Rotation paths and how fast each direction turns (degrees per step)
Each turn is a multiple of 5 degrees from 10 to 175, or 0.
Each row of a path follows its step; steps can be skipped.

step 0: [-0.96  1.78 -1.49  3.01  0.71 -1.59  0.12  1.00  0.35 -0.50  3.61  1.09
 -1.05  0.32  0.44 -0.78  4.50  0.55 -0.74 -0.55  1.21  2.37 -0.64 -3.26
 -0.17  0.37 -0.61 -0.05 -0.54  1.97  1.01 -0.64  2.29  0.53 -2.25 -2.07
  1.23  0.27  1.69 -0.07  0.57 -0.44  0.83  0.92  0.65  0.96 -0.53  3.64
 -0.10  1.37  1.24 -1.05  0.98]
step 1: [-0.40  0.58  2.04 -2.16  1.44  0.46  0.13 -0.94 -0.94 -1.42  0.55 -0.64
 -1.39 -0.45  1.27  2.83 -0.65 -0.23 -1.32 -0.69 -2.23  1.11 -2.99 -3.00
  0.05  1.35  0.71 -0.10  1.47  1.90  2.72 -0.09 -0.88  0.12 -2.87 -3.19
 -1.41 -0.63  2.18 -1.41  1.69  0.63 -2.00 -0.94  1.26  0.01  0.77 -2.23
  0.22 -0.57  1.83  2.09  1.16]
step 2: [ 0.45 -0.83  1.94  0.08 -0.36  1.70  1.23 -2.46 -3.04  1.44 -1.17 -1.06
 -4.34  0.85  0.53  2.79 -1.53  1.82 -1.35  0.08  0.92  0.83 -1.82  2.64
  0.21 -0.62 -1.29 -1.38  1.11 -1.48 -2.17 -1.25 -1.23  0.40  1.05 -0.21
 -2.09  0.22 -0.94 -0.88 -0.49 -0.68 -2.51  0.77  0.84  0.96  0.54 -0.55
  2.08  1.64 -1.63  0.30 -2.42]
step 3: [-2.52 -0.14  0.50  3.21 -2.67  0.55 -1.00  0.02 -0.45 -1.01  0.72 -2.59
 -0.60 -1.07 -1.03 -1.84  0.24 -0.69  0.63 -1.16 -1.14 -0.54  0.95  1.82
 -1.37 -1.74 -0.46 -2.24 -0.97 -3.36  0.23  0.76 -0.85 -1.61  2.87 -1.15
 -0.53  2.67 -0.11  2.55  0.63 -1.22  0.94 -1.64  0.61  1.34 -1.71 -0.25
  2.03 -0.80 -2.73 -1.39  0.42]
step 4: [ 1.84  0.67 -0.32  2.03  0.37  2.28 -1.64  1.03  1.86 -0.68 -0.02  1.37
  0.95 -0.34 -2.62 -0.80  0.51  0.47 -0.29  1.61 -0.35 -0.19  0.52 -0.94
 -1.66  0.52 -1.60  0.14 -0.51  0.86  1.68 -0.07 -2.76  1.30  2.94 -1.61
  0.84 -1.09  1.98  2.39 -1.64  1.59  3.60 -1.20  1.89 -0.31 -1.27  1.55
 -3.11 -1.60 -0.55  2.20  0.39]
step 5: [ 2.08  0.96 -0.62  0.65 -1.86  0.62 -1.05  0.46  1.05 -1.51 -0.45  2.25
  3.71  0.62 -1.39 -0.70 -0.61 -2.12 -2.28 -0.38  1.37  0.52 -1.46  0.15
 -0.83  2.23 -0.55  2.87  1.53  0.45 -1.34  1.08 -2.27 -0.26 -1.12  1.45
 -1.08 -3.17 -2.28 -1.93 -0.61 -0.23 -1.72 -0.46  0.15 -0.43  1.56 -1.36
  0.23  0.42  0.70  3.62  1.35]
step 6: [ 0.48 -0.26  2.65 -1.38 -0.37 -0.29  0.57 -0.93 -1.73  1.79 -1.03 -0.09
  0.97 -1.48 -1.07  0.02 -0.56 -0.89  0.39  0.66  0.44 -1.14  3.24 -0.97
  3.05 -0.22  2.11  1.41  2.86  0.85 -2.90  1.38  0.84 -2.59 -1.39  0.33
 -0.44 -3.10 -3.99  0.92  0.40 -0.66  0.09  0.72 -2.00  0.10 -2.06  0.47
  1.35  1.33 -0.86 -1.15 -1.21]
step 7: [-0.64 -0.72 -1.64 -0.67 -0.17  1.97 -0.84  1.65  0.42  3.14 -0.87 -3.23
 -0.64  0.50  2.36 -3.16  0.46  0.21  0.75 -0.55 -1.12  1.85  1.36 -0.47
  0.00 -1.98  0.14  0.25 -0.84 -1.28 -1.29  2.82  2.18  1.31 -1.55  0.29
 -0.37 -0.78  0.53  1.00  1.56 -1.37  1.45  0.69 -0.44  0.47 -1.67  2.66
 -0.81 -0.90  3.25 -2.90 -1.33]
step 8: [ 2.41 -0.17 -2.23  0.59  1.13 -0.26 -0.13 -0.26  2.86  0.65  0.15 -1.18
  0.19 -1.46  0.93  1.15  2.01 -0.03 -0.14  0.29  2.71  1.65 -1.89 -0.66
 -1.48  1.37  1.63 -0.87 -0.15  0.65  3.23  2.02  3.58  1.87 -1.13 -2.28
  0.74  3.15 -0.09  0.17  1.51  2.06  0.71  0.67  0.03  2.76  1.45 -0.02
 -2.03  0.19  0.77  0.93  0.00]
step 9: [-0.42  0.48 -0.44 -3.48 -1.12 -0.80  0.98 -1.55 -0.07 -2.65  2.31  1.29
 -2.66  0.71  1.36  2.20 -0.34  2.04 -2.95  0.36  0.05 -1.10  0.43 -1.71
 -0.45  2.26  1.37 -1.23 -0.60 -0.03  0.89  0.05 -0.03  2.17 -2.11  0.04
 -0.16  0.11 -1.85  2.27 -1.51 -0.66 -2.47  0.43  2.52  0.15  2.14 -1.80
 -0.41  2.21 -0.37  1.10  1.71]
Directions:
[ 0.26 -0.56  0.36 -0.49 -0.29  0.68 -0.10  0.44  0.05  0.07  0.33  0.15
  0.29 -0.03 -0.04  0.17 -0.95  0.05 -0.70 -0.90  0.52 -0.49 -0.04 -0.08
  0.52 -0.47 -0.41  0.26 -0.63 -0.07 -0.18 -0.15  0.31  0.13 -0.02 -0.20
  0.12 -0.09  0.89 -0.33 -0.68 -0.54  0.70 -0.44 -0.05  0.87  0.67  0.66
  0.10  0.99  0.18 -0.13  0.00]
145
[ 0.03 -0.25 -0.13  0.26 -0.34  0.95 -0.32 -0.30 -0.34  0.26 -0.06 -0.35
 -0.17  0.20 -0.12  0.08  0.09  0.11  0.41 -0.11  0.31  0.29  0.24 -1.00
  0.06 -0.39  1.01 -0.55 -0.10  0.90  0.24 -0.24  0.68 -0.17  0.34  0.40
 -1.02 -0.26  0.67 -0.42  0.13 -0.18 -1.11  0.39 -0.59  0.74 -0.26 -0.14
  0.04 -0.26  0.49  0.07 -0.11]
60
[-0.63  0.36  0.88 -0.17 -1.39 -0.06  0.17  0.31 -0.08  0.42 -0.52  0.26
 -0.47 -0.40  0.12  0.15  0.30 -0.39 -0.49  0.31  0.35 -0.19 -0.09  0.66
 -0.10 -0.20  0.76 -0.31 -0.41  0.15 -0.16 -0.57  0.60 -0.27 -0.15  0.86
 -0.51  0.02 -0.20  0.35  0.19 -0.18  0.16 -0.41  0.19 -1.01 -0.46  0.40
 -0.08  0.78 -0.31 -0.23  0.02]
100
[ 0.05  0.69 -0.48 -0.10 -0.27 -0.60  0.50  0.72 -0.22  0.18  0.88  0.06
 -0.35  0.55  0.17 -0.07 -0.51 -0.10  0.85  0.22  0.55  0.07 -0.04 -0.08
  0.53  0.51  0.77 -0.51  0.05 -0.13 -0.61  0.45 -0.38  0.15  0.08  0.14
  0.29 -0.20 -0.19  0.20 -0.32 -0.58 -0.46 -0.48 -0.26  0.82 -0.15  0.08
  0.30  0.32 -1.41  0.18  0.04]
110
[-0.33  0.30  0.01  0.51  0.23 -0.25 -0.05 -0.65 -0.35 -0.49 -0.41 -0.20
 -0.42  0.51 -0.69  0.54 -0.33 -0.51  0.28  0.22 -0.37  0.86 -0.43  0.20
  0.55 -0.88 -0.54 -0.06 -0.89  0.57  0.21 -0.50  0.22  0.68 -0.09  0.19
  0.33 -0.36 -0.17  0.29  0.36 -0.17  0.37 -0.35  0.73  0.70 -0.24 -0.86
  0.31  0.46 -0.09  0.06  0.48]
40
[-0.52  0.41 -0.29  0.66 -1.07  0.51 -0.36  0.26  0.30  0.06 -0.92 -0.05
  0.43 -0.21 -0.24  0.00 -1.01 -0.57  0.01  0.33 -0.16 -0.01  0.69 -0.24
 -0.30 -0.09 -0.49  0.18  0.52  0.41 -0.51 -0.03 -0.53 -0.37  0.24 -0.01
  0.55 -0.04  0.26  0.10  0.03 -0.36  0.55  0.86 -0.40  0.01  0.14 -0.44
 -0.14 -0.09 -0.52  0.92 -0.67]
40
[ 0.88  0.27  0.16  0.61 -0.32 -0.68 -0.43  0.26 -0.13  0.45  0.25  0.54
  0.32  0.39  0.04  0.45  0.36 -0.30 -0.43 -0.75  0.80  1.25 -0.03  0.56
  0.11  0.05 -0.01  0.28  0.12 -0.52  0.71  0.14 -0.27 -0.20  0.51  0.80
 -0.02  0.47  0.03 -0.16  0.32 -0.04 -0.01  0.80  0.04  0.24  0.34 -0.30
  0.52  0.17  0.21 -0.31 -0.81]
130
